Each named turn below is shown by a few rows before and after it. Which turns, in which order, take the first row of each later pair to the second? The first pair is answered.
A:
-20.1  24.4  -6.0 -11.7  -2.3   4.3 -21.8   3.1   6.1  -6.4  30.2  16.6   0.7   9.7  15.8  11.9  -2.5  17.2  -0.7   5.6 -15.3  ->  -19.8  20.0  -0.4  12.8 -11.8   0.2  -5.5  15.5   8.0 -13.6  36.9   4.1   9.2   3.1   8.1  13.2   2.6  20.9   7.6   3.8  -1.0
  0.6  -3.1 -15.1  24.0 -18.2 -11.4  14.3   5.1  10.9  -2.2  -7.8 -16.6   2.7  20.4   3.2   2.4   0.8  16.2  20.3  -8.0   9.3  ->    9.3   3.2 -24.9  -3.2 -11.9 -10.8   5.4 -10.7   5.2  -4.7 -23.6  -5.1  -2.8  28.2  10.9  -9.8  -4.9  20.0  11.7  -1.8  -2.8
 -6.3   4.3 -18.6  10.5   1.8   1.1   0.8  -6.1  -0.8  12.2  -1.6  -1.1   3.2  -3.1  -5.1   7.2  15.3  -2.7  -6.3 -14.6   9.8  ->   -1.8   5.0 -20.4  10.7   0.2   1.6   6.5  -7.3  -4.4   6.2  -6.3  -4.4   5.9  -0.4  -8.6  -2.1  12.0   2.5  -5.5 -11.1  14.1
  2.6 -25.6  32.6 -25.8   5.0  21.2 -33.4  12.6  -6.9 -10.6  10.9  -7.1   5.1   6.5   2.6 -19.0 -25.0  24.5   7.3  14.5   3.6  ->   -6.9 -25.6  34.1 -23.3   6.6  22.8 -39.1  16.8  -4.6  -5.1  18.4  -9.0   1.9   4.3   7.6  -8.8 -19.7  17.0  10.7   9.4   1.8
S:
-11.9  10.2  12.6 -11.1  17.8  18.6 -36.5  10.1  -7.3  27.9  19.1   9.6 -16.9  -9.1  -3.1  28.6 -10.7 -32.3  -4.1  -1.1  -4.3  ->   11.2   2.3  12.6 -18.2  22.8  14.1 -26.3  17.9 -23.5  -3.3   8.1  19.3  -4.8 -10.2 -16.0  -1.6 -35.0 -14.4 -21.5  24.6   1.3
-27.0   8.1 -11.0  10.5   4.7   9.4  -3.3 -12.7  -2.7  -4.0  15.5  18.0   1.9   6.3  17.6   5.4   7.8  12.2  27.9   9.3   7.8  ->  -24.6   9.2  -3.8  17.1   9.4  20.0  -7.1  -2.5  -7.9  -0.6  18.2  17.6   2.8  -8.4   8.6   9.0  12.2  -6.2  19.4  12.7  13.0
 11.2  -6.7  -8.9  33.8   4.8 -21.3  22.1  13.7  -8.5  -9.0   1.5 -18.8  16.1 -16.5  -1.9  -7.0  -4.0  -4.4  -4.6   7.5  -0.1  ->    6.4  -6.5 -15.4  26.3  -1.7 -30.6  23.5   3.4  -2.0  -9.9   1.2 -18.8  14.2  -3.9   8.9 -11.3  -6.2  13.4   6.0   3.7  -4.3
 -0.8  -4.7   0.8  12.6  -0.1   4.3   6.3  -1.7  -7.5  -1.6 -14.3 -12.5   0.0  -4.7 -10.4  -6.1   4.4   5.5  -4.6   4.1  -8.4  ->   -2.5  -4.1  -2.4   8.9  -2.2  -0.1   8.6  -7.5  -4.5  -3.9 -13.4 -11.6   0.7   2.1  -6.2  -8.3   5.0  13.6   0.1   1.7 -10.1
K:
  8.5   5.0   2.9  46.5 -12.2   5.3  43.1  -9.5  -6.0 -19.2 -16.8 -27.2  21.5   0.4 -18.5 -33.2  -4.1  26.1  -0.4  12.1  11.5  ->   -7.5  10.5  -1.5   6.2 -11.4 -16.7  19.9 -19.1  22.7 -11.6  11.8   2.3   7.9  25.7  24.5 -21.7 -21.1  61.5  12.9   3.0 -14.1
 -0.6  12.4   0.4 -13.0  16.1  19.2 -17.0   5.6 -13.7   2.8 -15.9  -0.7   1.3 -18.9  -4.0 -11.4   1.8  -3.1   0.2  -0.2  -8.1  ->   -2.2  12.7  -2.8 -20.9  16.5  17.3 -17.8   0.7 -11.5   3.0 -17.1   2.4   0.8 -13.7   3.5 -13.1  -1.7   3.1   2.9  -1.7 -13.1
 22.5  -4.1 -13.5   0.2  -3.0   9.5  15.4 -20.7 -23.7 -13.0 -45.9 -16.9   7.9  -5.4 -18.3 -27.9   7.5  -8.3  -4.9   4.5   6.8  ->    1.5   4.9 -15.9 -38.0  -1.2 -12.0 -12.6 -22.8   7.5  -4.1  -4.9  14.5  -6.8  21.6  32.7  -7.7 -11.3  29.2  12.1  -8.2 -18.7
Then:
Each pair is 2 to 3 turns apart.
  7.1 -19.1  -3.0   5.9   1.5  15.9 -11.1  19.2  -9.7  -6.1   2.1  11.8  -4.2 -20.4 -32.0   2.7  -0.7 -21.8  -6.2   9.9   6.9  ->    2.6 -14.6 -12.7 -30.3   5.8   5.8 -28.4   0.8   0.5  -3.8   6.3  29.5 -15.4   1.3  -6.5  -0.4 -12.5  -4.9  -4.4   7.7  -9.0 -> S then A
  2.1   2.7  -1.8 -12.1  -1.7  -4.0  -7.3  -9.2  17.2  -1.9   8.5  10.3  -6.2  16.8  12.7  -6.4 -16.3  22.4   2.2  -5.6  -7.3  ->   -6.7  -1.0  10.1  23.4 -10.0   0.7   8.1   5.9  17.6   3.3  16.5 -11.6   0.6   1.3  -3.5   5.8  -1.5   9.7  11.1 -11.0  11.8 -> S then A
-8.1 -2.2  5.5  3.6 -0.6 -6.2 14.3 -7.4 13.4 -6.7 13.9 -8.0  9.6 -8.2 15.8  8.0 -2.2 28.9  1.5 -2.4  9.5  ->    4.3  -2.5  -4.8 -16.3   7.9   1.8   8.8 -26.9   1.0  -9.1 -13.6  -2.6   5.3  -2.4  10.7  -9.4  -3.6  20.7 -13.3   7.0   0.7 -> K then K then A
  5.3  11.6 -10.6  -8.5 -13.5  -4.4   0.8  -4.4   6.4   8.9  -7.2   1.9  -3.1  26.7  10.8   4.3 -18.2  28.6   8.3   2.9   4.3  ->    2.9   8.3   2.7  25.6 -17.9   3.1  10.8  19.0   1.4  13.1   1.5 -13.7   7.4   3.3  -9.5  14.6  -5.6   7.8   7.4   3.4  21.2 -> A then S then A
  5.7  -1.4  -5.9 -21.2  14.3   2.8 -24.7  -3.9   7.5  23.4  17.2   6.9 -29.1 -10.2  -2.4  14.0  12.7 -35.6 -14.2   2.1 -18.7  ->   26.6 -15.6 -10.5  -8.4  -4.3 -21.3  18.9   2.9   2.9 -26.9   5.5   4.8  -1.7   1.6 -12.8 -32.4 -17.9  21.6 -14.9  20.7   1.7 -> A then S then K
 -8.6   5.8 -14.4  -8.5 -11.1  -0.2  -3.8  -4.9   7.1  18.0  18.3 -22.8  -2.2  26.1   6.6   8.2  15.0 -24.9  19.2 -21.8  15.7  ->   -8.7   1.7 -13.2  -2.0 -18.4  -7.3   9.1   1.5  10.6   8.4  23.7 -25.6   6.2  29.5   5.2   2.9  10.6  -8.4  25.7 -19.4  22.3 -> A then K then K
 -8.2   7.7  -5.0 -10.0   8.8  -9.8 -13.2 -18.7  20.0   0.3   5.1   2.9   9.0   5.6  25.6  -0.2   6.3  16.4  11.2   3.4  -8.7  ->   13.7   1.9  -2.0  -0.1  13.3  -0.6   1.1  -6.2  -4.5 -17.3  -9.3  -1.1  21.7  -6.9  -1.0 -21.9   0.0  11.2  -6.9  25.6   0.1 -> K then S then K
 17.7   5.5  -7.6   5.6 -19.5 -18.5  -1.9   3.2  13.5 -18.9   2.9  19.5   7.1  40.3   1.4 -17.3   6.9  24.6   2.9 -26.8 -15.0  ->   10.4   6.6   8.5  40.3 -22.8  -6.4   3.6  22.0  12.7  -7.5  15.3   2.8  11.9  19.0 -15.9   3.1  26.9  -1.2   8.8 -35.1  -1.2 -> A then S then A
 20.0  -9.0   6.0 -17.9  -6.5  -8.2 -20.1   0.1  -1.8  -7.9   4.4  -1.2  24.6  19.7  10.3  -7.2  -7.7  11.0  -4.1   3.5   2.9  ->   24.2  -8.9   7.0  -3.4  -2.1   5.6 -15.8  -5.3 -11.5  -7.9 -12.9 -13.6  25.8  10.8  -5.1 -11.1   2.3  -9.6  -9.9   3.3   9.1 -> A then K then K
-16.0   3.0   1.9  15.4 -25.1   1.0  31.9  -5.6  21.2  13.6   8.6 -16.7 -14.8  17.1  10.3  -3.5  26.3  -8.4  19.2  -9.2  28.9  ->   11.5   7.6  -6.0 -30.5   2.4  20.5   9.0 -17.6  -4.7   6.6 -22.3  11.6 -24.7  16.9   4.8 -27.2  12.6 -29.2 -16.8  13.9   9.6 -> S then A then A
  1.7   5.8   3.9  13.2  -6.8   8.4   0.8 -11.6  -0.3  -6.6 -24.3  -0.8  -0.2   4.1  -1.9 -32.2  -2.7 -18.6   7.2  13.5   0.7  ->  -15.9   4.5  11.3  22.5 -15.3  -6.8   3.1   2.2  18.7  -2.8   9.0   0.5   1.3   6.6  12.5 -15.2  -6.8  -1.6  22.3   4.6   5.2 -> K then A then A
 24.0 -13.3 -18.3  11.5   5.1  -5.5  42.1 -49.7 -11.3  -6.0 -29.8  -9.9  33.2  15.9   1.3 -31.7  -2.1  -5.5  -1.0   4.8   1.7  ->   10.9  -3.1  -9.9 -15.5  30.1  15.4  -3.2 -48.6 -10.6  31.5 -15.5   9.5   6.3   3.1  12.9   1.4   9.7 -50.9  -9.1  -3.3 -20.3 -> A then S
-27.0  -3.9  12.4  50.8 -19.6  -9.6  35.0  -1.6  34.3  -3.8   5.6 -31.7  10.2   5.7  -7.3  19.4  11.6  -3.1  26.6 -19.1  22.6  ->   -5.6   8.9 -17.9 -37.4   8.5  -1.9  -9.0 -56.3  13.9  -4.4 -40.9  10.6 -16.6  36.0  15.3 -10.3  -7.0  -7.6  -3.8  -5.3 -22.2 -> A then A
-16.7  -8.3  18.4   2.9  -5.8 -26.2 -10.7  -5.6  10.5 -19.7  14.1  10.1  -9.6   0.1  -9.0 -27.0   9.9  20.1  11.6  -5.5   2.1  ->  -25.6  -1.5  16.5   1.8  -1.4 -18.3 -23.1 -11.9  13.2  -1.3  14.8   8.2 -16.7  -3.5  -2.5 -12.5  21.6   2.4  13.9 -13.5  -6.3 -> A then S
-24.3   8.3  -3.7 -26.2   5.9  -2.2 -29.0 -22.3  34.9  28.4  12.4   8.4 -29.1  16.2  41.2  32.6  15.3  -3.2  17.6 -23.7 -22.7  ->   -9.2 -10.1  29.0  55.4  -3.3  11.4  16.3  40.9  13.7   2.4  25.4 -21.8   7.7 -34.7 -17.3  25.9  18.1 -15.9   8.7  -0.1  26.3 -> A then S
 0.2 -3.3  0.8 25.7 -0.2 -8.6 23.9 20.2  5.6 -3.1 12.5 -9.2 13.0  0.3  6.6  5.0 15.0 -3.5 22.9 -6.7 25.3  ->   -6.2   2.2  -3.8 -18.7  12.3  -9.1 -10.9   9.9  11.9  10.6  19.9  17.7  -3.5   9.7  32.5  14.0   6.5  -4.7  15.9  -7.6   0.6 -> K then A then K
  3.1   1.8   9.7  24.7 -12.6   7.8  25.2   9.2  -5.2  -8.8  -8.7 -21.8  18.6 -15.9 -21.5  -6.7   6.1  -4.0   6.5   5.1  16.6  ->  -13.6  13.8   3.6 -25.3   3.9   6.6 -22.3  -5.5  15.6  17.1  14.9  12.3  -8.6   1.3  20.4  17.0   0.2  -7.1   9.5  -6.1 -20.2 -> A then K then S
  4.7  -0.2  -3.7 -20.4 -15.7 -16.2  -9.1  15.4  -4.1 -31.9  34.9  21.1   4.7 -22.3 -18.0 -23.0 -22.6  17.4 -12.0  -6.9  14.3  ->   -5.8   1.0   1.7 -11.4 -15.5 -13.8 -12.8  24.2   0.8 -22.6  49.6  17.8   4.1 -29.2 -16.0  -6.7 -16.3  11.4  -4.7 -14.8  17.8 -> A then A then A
 -4.9  -1.2 -25.0 -25.2  -1.9  -1.5 -10.3 -24.9  14.0  42.9  14.6 -28.6 -22.6  -6.3  21.6  26.2  18.0   5.2   9.9  -1.4  -4.7  ->   15.8 -13.1  -6.3  14.5  -0.5  14.5  15.7  13.3 -11.7  18.9  12.8 -41.3  -0.5 -39.5 -21.7  13.7  15.9 -13.3  -7.5  22.3  22.6 -> S then A
-17.7   9.4 -29.4 -36.8   4.3  -6.6 -16.2 -55.0  22.8  15.9 -25.2  23.1 -21.8  38.3  38.2  13.2   6.1  15.9   8.1 -19.2 -30.1  ->   11.2  -8.5   6.6  54.0   2.2  23.7  36.9  13.1 -23.3 -16.4 -33.8 -15.5  19.8 -29.7 -47.1  -3.8  18.6 -28.1 -16.3  16.9  27.2 -> A then K then S
-13.3  -3.0  -9.4  -3.1 -24.2 -23.9   9.0  12.6  10.0 -23.9  22.7   6.4  20.4  -7.9  10.4  -0.2 -18.9  29.4   5.5   4.6   0.9  ->  -15.6  -1.6  -4.5  29.0 -25.1  -8.8  17.1  14.9   0.4  -8.0   9.3 -20.8  18.9 -26.8 -12.9  10.0   5.1  -9.6   7.4  -4.6  12.4 -> S then K
-21.5   7.2 -13.4  23.2 -22.0  19.7  25.6 -27.1 -16.1   2.1 -16.1 -21.9  -1.4  19.7   6.2   1.7  10.3 -34.2   5.9  17.4  33.9  ->  -13.9  10.2 -16.2   2.6  -6.0  30.2   7.5 -27.5 -25.8   4.6 -22.3  -4.1  -8.4  13.7   3.0  -2.9   4.2 -46.9 -10.4  29.6  23.6 -> A then A then S
